In the rows, zero is written as 100.
Each run below is a few steps of one of 6 hidden systems, one row a step.
run 1, R (11 x 22):
71	114	103	69	83	76	76	127	80	74	85	74	71	131	128	117	127	131	98	77	83	104
128	89	84	118	105	136	50	110	145	79	67	101	63	115	99	92	86	82	103	94	105	125
99	44	90	105	98	102	96	95	85	167	77	126	128	107	84	88	100	66	99	94	127	105
86	103	101	72	60	79	112	94	75	136	117	122	101	126	114	155	117	131	103	124	70	109
104	103	98	63	109	89	81	122	130	63	64	96	62	89	152	102	83	135	64	113	98	106
130	78	103	107	132	146	74	150	84	99	55	100	112	105	94	98	100	63	125	98	137	99
116	78	122	109	67	72	97	87	126	162	89	127	145	130	72	106	102	102	139	116	77	92
82	92	123	81	91	45	99	88	84	119	97	58	88	116	157	135	105	137	60	113	96	129
165	109	82	110	115	142	68	123	94	68	75	107	67	76	151	134	93	112	98	86	111	100
115	58	142	93	115	103	58	110	102	129	54	150	121	75	70	65	95	83	135	96	107	67
79	78	134	87	80	66	86	116	66	155	132	69	129	168	99	121	92	130	117	101	63	115
run 2, F (11 x 22):
85	112	88	109	96	106	100	115	111	111	99	83	76	96	120	102	105	110	107	101	81	106
115	96	95	111	96	103	98	91	112	88	72	96	96	97	95	89	125	94	94	77	115	89
100	89	113	94	99	100	91	87	90	98	109	116	113	123	71	110	99	82	101	113	106	113
94	93	88	94	101	94	109	102	108	122	117	106	101	95	119	98	71	111	86	118	90	109
96	108	88	98	102	103	108	121	87	102	77	90	92	83	126	106	123	107	101	90	109	88
122	107	117	96	95	113	92	96	114	70	89	108	102	116	74	102	114	104	111	98	96	89
89	85	107	101	105	78	87	97	109	103	115	88	115	122	93	86	68	88	93	107	104	119
96	104	87	121	97	100	111	100	91	137	105	91	94	82	129	120	106	101	102	109	97	111
120	105	106	86	95	98	105	89	101	80	73	118	93	79	106	101	124	117	92	87	106	72
97	94	124	83	113	108	72	110	86	71	114	101	101	127	77	98	87	95	104	104	99	109
97	97	85	127	102	98	97	109	125	129	119	92	105	97	111	89	65	93	113	110	86	113
run 3, U (11 x 22):
102	112	90	121	86	112	70	90	96	87	78	105	61	100	101	131	135	73	112	98	108	128
138	62	97	97	106	124	100	80	122	119	93	128	103	94	92	77	77	110	70	94	102	89
66	86	105	78	101	83	80	127	51	117	114	120	117	108	99	105	88	87	122	104	102	100
89	118	89	94	86	108	106	120	140	109	80	89	70	96	128	105	106	133	105	118	68	100
107	79	90	99	103	78	99	102	100	86	66	74	119	123	102	81	115	84	77	65	140	99
121	103	113	113	92	126	76	101	99	107	101	129	105	121	70	134	103	78	138	130	91	116
94	75	98	87	101	72	119	84	124	140	103	106	107	85	127	85	67	121	65	122	94	104
94	105	97	85	102	96	90	133	40	93	89	83	97	107	133	136	127	103	106	82	115	101
136	110	116	100	98	110	86	104	162	72	58	119	94	89	95	87	97	112	114	119	91	84
83	59	137	106	115	75	88	90	80	137	101	70	127	127	83	80	95	83	89	94	116	114
118	122	80	117	66	92	83	103	91	119	121	115	89	105	129	152	98	114	134	104	68	110
run 4, K (11 x 22):
82	107	96	77	87	91	106	100	93	85	93	117	90	95	98	95	119	114	96	88	92	81
95	99	101	97	107	113	83	105	109	76	107	80	78	122	96	96	91	101	87	102	96	120
105	89	77	122	104	96	99	106	115	117	97	103	114	98	102	86	79	74	107	97	114	107
84	99	95	88	85	101	124	102	94	125	85	116	107	99	93	109	132	102	105	107	97	89
103	106	102	72	95	91	100	94	104	69	106	99	89	116	109	113	95	124	75	106	94	108
102	102	102	116	125	101	84	118	106	86	92	80	99	90	113	93	79	77	104	112	119	118
117	91	97	113	99	117	120	110	105	135	92	107	126	98	91	98	109	98	120	101	99	82
89	110	114	73	79	63	106	85	89	89	105	112	109	114	96	114	117	122	97	98	88	89
102	109	115	112	115	104	76	93	104	79	104	74	68	95	122	113	90	101	85	115	99	131
131	84	89	125	119	116	99	109	101	116	89	107	117	75	108	81	86	85	108	84	120	85
82	99	117	80	84	97	107	101	79	111	99	130	115	107	70	103	128	105	123	99	86	75
run 5, U:
83	109	46	112	80	92	116	74	97	94	129	135	101	95	84	109	92	60	93	103	117	122
87	100	86	76	117	157	141	101	85	99	114	120	77	81	94	105	108	109	65	125	100	99
99	112	88	72	119	104	129	134	96	57	124	98	132	110	93	77	71	110	96	99	108	75
63	138	109	117	114	106	126	120	118	86	108	69	108	97	78	92	111	74	128	136	98	108
117	116	90	121	92	97	156	66	122	99	126	66	119	114	90	102	112	113	74	96	99	98
105	124	95	104	106	87	109	70	70	52	128	117	109	84	88	124	102	70	91	109	130	112
110	114	126	105	134	148	122	91	103	89	131	100	82	59	93	90	86	116	87	132	87	92
87	116	104	103	113	73	125	104	76	80	139	80	132	81	100	66	84	109	103	72	101	66
70	151	108	122	92	104	105	86	106	64	118	87	71	83	80	104	135	93	127	104	79	100
113	99	89	122	107	112	122	53	128	75	133	81	87	95	81	64	92	105	58	74	101	98
87	113	79	119	109	117	100	91	52	80	153	120	102	83	73	100	92	61	115	84	112	104
run 6, F (11 x 22):
95	120	104	83	107	115	110	114	81	79	107	102	86	88	109	119	111	115	99	111	95	95
112	109	104	104	114	111	99	111	124	70	102	90	105	99	89	72	85	102	104	95	99	86
81	105	108	121	101	86	105	99	95	112	113	78	116	111	86	92	105	82	116	99	104	107
101	110	94	109	86	90	119	67	110	109	116	104	92	89	105	110	109	113	85	103	87	101
95	99	100	87	114	101	101	93	80	72	98	105	87	79	109	97	105	97	76	95	120	99
104	107	105	106	117	137	102	114	94	93	120	109	104	95	80	94	89	91	117	111	94	94
77	102	95	101	94	76	116	102	118	110	109	97	117	96	93	69	92	103	107	94	90	84
74	113	97	104	91	97	109	89	87	99	110	78	80	109	100	112	130	105	91	94	93	113
120	106	84	108	105	118	106	79	119	70	102	110	87	84	94	93	96	90	79	100	113	104
85	91	110	95	122	107	114	109	80	106	105	105	123	95	79	86	96	78	102	114	118	96
90	115	90	96	88	103	128	101	103	112	132	102	108	105	97	102	95	121	105	106	72	89
run 7, R, 11 rows:
129	106	106	98	99	110	70	126	103	74	48	106	94	103	109	119	125	93	124	96	115	95
122	64	140	103	106	99	71	92	122	128	79	108	118	123	79	91	84	93	108	119	99	110
106	81	94	101	90	63	98	107	73	145	111	85	125	119	141	128	84	111	95	98	102	115
122	114	107	102	91	103	80	104	102	107	71	109	64	66	146	132	119	131	107	104	85	95
127	63	140	75	120	114	58	111	91	89	62	110	96	107	96	82	100	115	93	79	109	81
107	80	105	110	87	80	51	123	84	129	111	105	121	142	99	115	70	86	142	94	89	118
89	85	93	115	81	83	90	97	123	167	81	86	73	87	146	106	101	127	96	102	74	113
124	77	103	75	94	114	80	105	61	96	55	101	73	108	128	127	141	122	76	63	115	92
129	80	117	82	92	105	31	106	107	85	84	154	92	122	84	115	74	91	126	110	89	112
77	51	102	90	109	88	80	136	104	175	92	91	110	116	126	82	60	105	98	114	90	116
111	102	73	97	64	98	106	129	80	139	64	91	93	118	147	150	145	126	114	82	89	93
run 8, L:
133	97	125	96	105	129	88	102	66	99	126	120	111	105	85	114	95	120	120	92	80	77
71	106	109	96	95	47	74	99	124	91	109	102	101	90	109	71	67	102	112	103	86	101
90	106	100	129	103	128	98	100	92	120	100	56	59	100	115	107	132	110	96	83	86	114
132	89	71	97	76	89	90	81	104	84	90	140	111	104	88	90	102	97	98	56	111	75
51	83	131	85	114	106	85	95	86	113	101	112	87	104	71	91	101	77	96	133	101	123
114	93	66	98	96	124	110	124	103	126	130	95	95	115	127	103	67	133	93	91	71	98
70	118	74	98	89	66	105	115	108	82	55	105	103	83	108	89	132	74	112	88	125	89
119	92	130	90	104	151	106	92	107	96	95	97	94	139	59	114	126	110	93	119	89	106
110	81	75	99	101	59	95	106	105	104	123	104	139	119	113	91	39	87	89	100	117	114
70	123	100	119	104	113	114	108	95	130	80	92	72	61	125	127	134	86	114	139	100	116
152	93	109	71	93	105	121	99	104	77	83	107	119	114	103	98	111	149	81	73	97	55
run 9, J (11 x 22):
117	74	94	70	96	108	129	122	101	126	65	109	131	122	103	107	110	113	84	109	114	86
90	112	113	75	93	83	88	124	103	84	76	112	110	125	99	137	107	89	118	145	105	120
128	87	129	106	119	101	87	109	133	112	79	68	99	108	126	103	76	115	89	130	99	119
134	92	112	113	101	75	103	109	77	116	75	93	145	99	118	125	114	88	117	94	130	89
115	111	152	90	92	90	77	81	103	94	83	129	95	83	94	126	116	114	122	132	82	93
117	77	137	84	114	67	62	93	84	89	100	78	96	110	130	98	76	127	75	83	101	106
119	100	100	136	93	90	57	117	75	120	86	102	98	83	123	117	107	89	147	69	100	95
108	78	135	91	83	89	82	65	119	121	66	128	89	89	82	82	128	122	100	83	82	73
91	73	108	76	83	75	55	89	54	92	110	106	87	145	101	125	104	103	84	74	102	126
113	86	73	120	89	111	47	116	120	131	81	122	62	82	134	103	76	97	121	89	85	116
94	52	105	81	94	103	107	105	94	151	44	109	109	104	97	80	137	106	84	72	114	76
run 10, K, 11 rows:
102	93	105	89	83	92	92	99	72	104	117	95	107	141	94	124	107	112	100	88	90	107
102	112	94	114	92	77	77	83	130	86	93	111	79	77	116	102	86	93	100	113	97	118
103	76	107	102	120	125	105	113	87	130	73	85	96	87	112	88	116	102	86	90	115	92
117	101	91	79	81	99	88	106	87	81	110	141	116	123	82	116	93	104	117	92	92	87
61	106	122	97	101	74	84	98	129	104	94	83	78	95	106	81	94	107	101	121	80	114
126	87	71	122	101	115	102	113	84	123	95	74	97	111	130	114	105	101	91	72	111	109
110	105	97	90	85	89	93	90	112	76	68	150	110	87	76	99	116	82	117	103	115	80
75	76	139	71	112	106	94	106	99	123	103	82	89	126	96	94	95	125	79	125	79	115
118	108	60	116	91	79	81	119	89	97	115	99	104	100	142	120	69	95	113	84	106	111
95	110	113	110	100	110	105	103	130	103	45	108	90	68	89	82	142	90	121	105	105	79
119	66	122	68	96	104	97	97	81	103	110	94	116	157	85	107	96	130	71	87	94	98
run 11, J (11 x 22):
72	114	99	103	102	89	109	145	111	120	65	96	119	90	104	95	115	80	143	122	104	90
116	104	134	91	91	101	121	84	132	95	86	73	108	136	81	108	124	127	88	118	84	100
121	103	96	110	102	65	81	86	93	69	107	94	115	112	114	128	77	72	92	111	133	133
120	97	122	129	126	130	94	98	98	138	95	104	88	46	121	104	92	100	114	125	95	96
113	92	122	66	97	75	120	100	74	94	95	111	133	101	101	94	113	136	93	79	102	54
73	127	120	98	92	78	51	107	92	61	106	96	74	112	97	119	105	93	131	107	84	121
130	75	103	134	111	108	78	86	137	120	96	70	83	94	115	68	76	114	84	71	91	104
102	87	83	112	80	84	110	84	54	125	93	123	127	95	87	114	135	72	115	68	124	83
85	105	117	69	81	115	80	78	113	89	106	148	56	93	87	114	106	122	96	128	61	103
91	69	85	81	120	87	78	124	87	95	98	67	91	120	136	76	67	110	59	71	116	115
106	109	69	136	88	128	95	136	99	134	76	110	108	95	96	109	122	70	159	88	99	90
run 12, L, 11 rows:
105	80	105	87	107	118	94	110	88	105	104	68	91	147	108	118	96	109	72	105	103	130
126	96	64	115	96	93	87	117	111	106	79	127	113	85	123	110	79	74	118	103	123	105
85	93	140	85	106	101	119	106	100	133	62	101	110	91	92	104	138	109	108	129	98	85
126	100	110	76	89	81	86	113	84	78	121	91	117	148	112	129	80	131	97	96	87	105
99	104	100	126	111	80	60	107	128	93	66	90	82	78	127	97	85	70	111	116	118	127
130	80	123	118	104	129	111	97	84	153	80	89	108	95	101	107	134	118	108	84	95	77
100	99	110	69	70	41	72	88	79	82	108	138	124	119	98	120	90	108	114	91	95	93
79	92	127	101	120	114	57	109	118	106	86	77	46	95	124	100	88	105	87	128	84	138
140	79	72	125	97	114	94	126	85	134	85	90	115	98	124	91	100	110	115	41	105	69
67	105	120	84	67	61	77	86	96	103	71	144	109	106	66	112	140	80	139	110	96	93
102	66	124	73	104	118	78	100	114	118	112	76	70	149	110	101	75	141	57	115	69	131

Which system made each run below?
run 13:
67	109	131	115	113	116	87	88	104	120	86	97	51	44	105	84	128	105	111	109	78	93
120	76	98	79	97	116	99	101	80	77	118	91	109	147	77	80	101	126	79	44	97	79

R
run 14, 2 rows:
93	85	76	115	93	109	115	99	108	140	118	108	114	109	88	86	86	89	104	98	94	102
67	109	78	81	79	81	127	97	97	109	97	111	96	100	108	113	121	104	87	109	99	103

L
run 15:
86	98	93	118	103	60	85	123	91	106	93	62	115	108	125	90	93	87	114	75	115	105
116	113	101	123	78	113	97	87	116	115	72	109	85	94	94	123	145	96	122	102	92	98

U
run 16:
77	104	149	101	105	96	66	103	112	91	91	87	89	109	72	81	113	100	129	107	78	98
109	79	84	130	87	91	82	73	107	125	131	83	91	118	104	89	79	104	88	65	86	117

F
run 17:
120	78	84	110	95	119	108	99	158	129	87	87	88	108	108	63	83	127	80	82	77	90
78	95	75	98	82	71	91	108	60	99	71	104	112	120	100	122	138	60	109	75	136	110

F
run 18:
111	107	121	85	112	114	115	113	127	86	91	100	108	96	92	89	93	120	101	125	89	84
96	100	101	104	102	77	100	115	87	92	113	67	123	127	103	94	92	102	103	80	106	99

F
run 19:
112	90	78	117	106	93	72	75	72	79	136	99	82	93	117	103	73	88	75	68	115	122
89	100	79	116	103	135	94	102	88	128	118	142	76	52	99	88	92	93	120	95	83	85

R
run 20 (2 x 22):
106	108	108	110	93	103	118	98	109	89	110	86	128	133	62	95	116	93	116	94	99	91
92	105	109	112	88	67	106	61	110	103	124	96	108	109	92	112	94	94	87	116	97	122

K
run 21, 2 rows:
97	113	112	80	87	67	116	121	80	88	106	83	139	134	97	111	114	119	116	86	96	79
105	117	106	114	93	89	67	86	138	67	93	91	77	115	101	119	92	86	102	127	96	140

L
run 22 (2 x 22):
91	99	108	88	110	99	101	122	97	106	111	82	103	116	118	110	80	111	95	125	92	117
120	106	81	111	98	102	106	118	116	102	73	95	104	86	124	101	107	103	108	94	108	89

R
run 23:
95	90	107	113	102	89	79	97	99	100	107	95	102	99	91	72	92	94	112	73	94	90
79	101	99	116	86	95	87	83	96	122	112	106	82	96	94	104	111	90	111	98	86	113

F
run 24, 2 rows:
83	102	95	119	91	129	101	108	75	134	132	72	81	128	96	113	119	111	112	81	72	111
107	112	47	99	71	74	106	83	134	75	92	133	96	83	112	90	90	96	89	83	107	92

U
run 25, 2 rows:
123	102	103	117	88	83	75	95	93	80	123	74	110	137	95	103	92	105	113	61	91	104
96	101	90	137	85	79	82	66	118	117	95	118	85	65	101	92	103	77	111	92	101	108

J
run 26 (2 x 22):
95	118	92	112	112	94	87	101	89	57	95	85	86	90	108	106	106	74	96	94	127	116
125	92	112	123	121	141	100	96	113	112	113	107	104	81	79	78	83	97	111	104	91	88

J
run 27 (2 x 22):
88	106	97	80	89	121	87	106	73	106	94	158	79	80	98	137	116	91	119	127	91	103
93	94	107	69	112	100	97	116	128	89	98	90	80	91	122	62	72	148	75	95	75	81

K
run 28:
141	131	85	128	93	129	103	100	96	54	104	99	107	107	75	111	127	88	129	67	106	80
83	96	121	105	106	92	109	54	137	94	118	130	104	81	51	65	84	77	90	129	98	104

U
run 29, 2 rows:
98	87	61	88	79	84	124	98	113	122	100	96	94	112	133	98	94	126	63	84	94	101
89	115	84	86	102	100	92	117	91	58	65	107	89	99	103	117	125	69	99	105	133	112

K
run 30 (2 x 22):
79	102	92	117	86	81	103	84	102	111	86	80	90	106	101	103	134	86	93	88	107	113
135	95	87	101	88	119	92	80	101	85	104	121	91	112	93	119	102	102	86	91	104	107

U
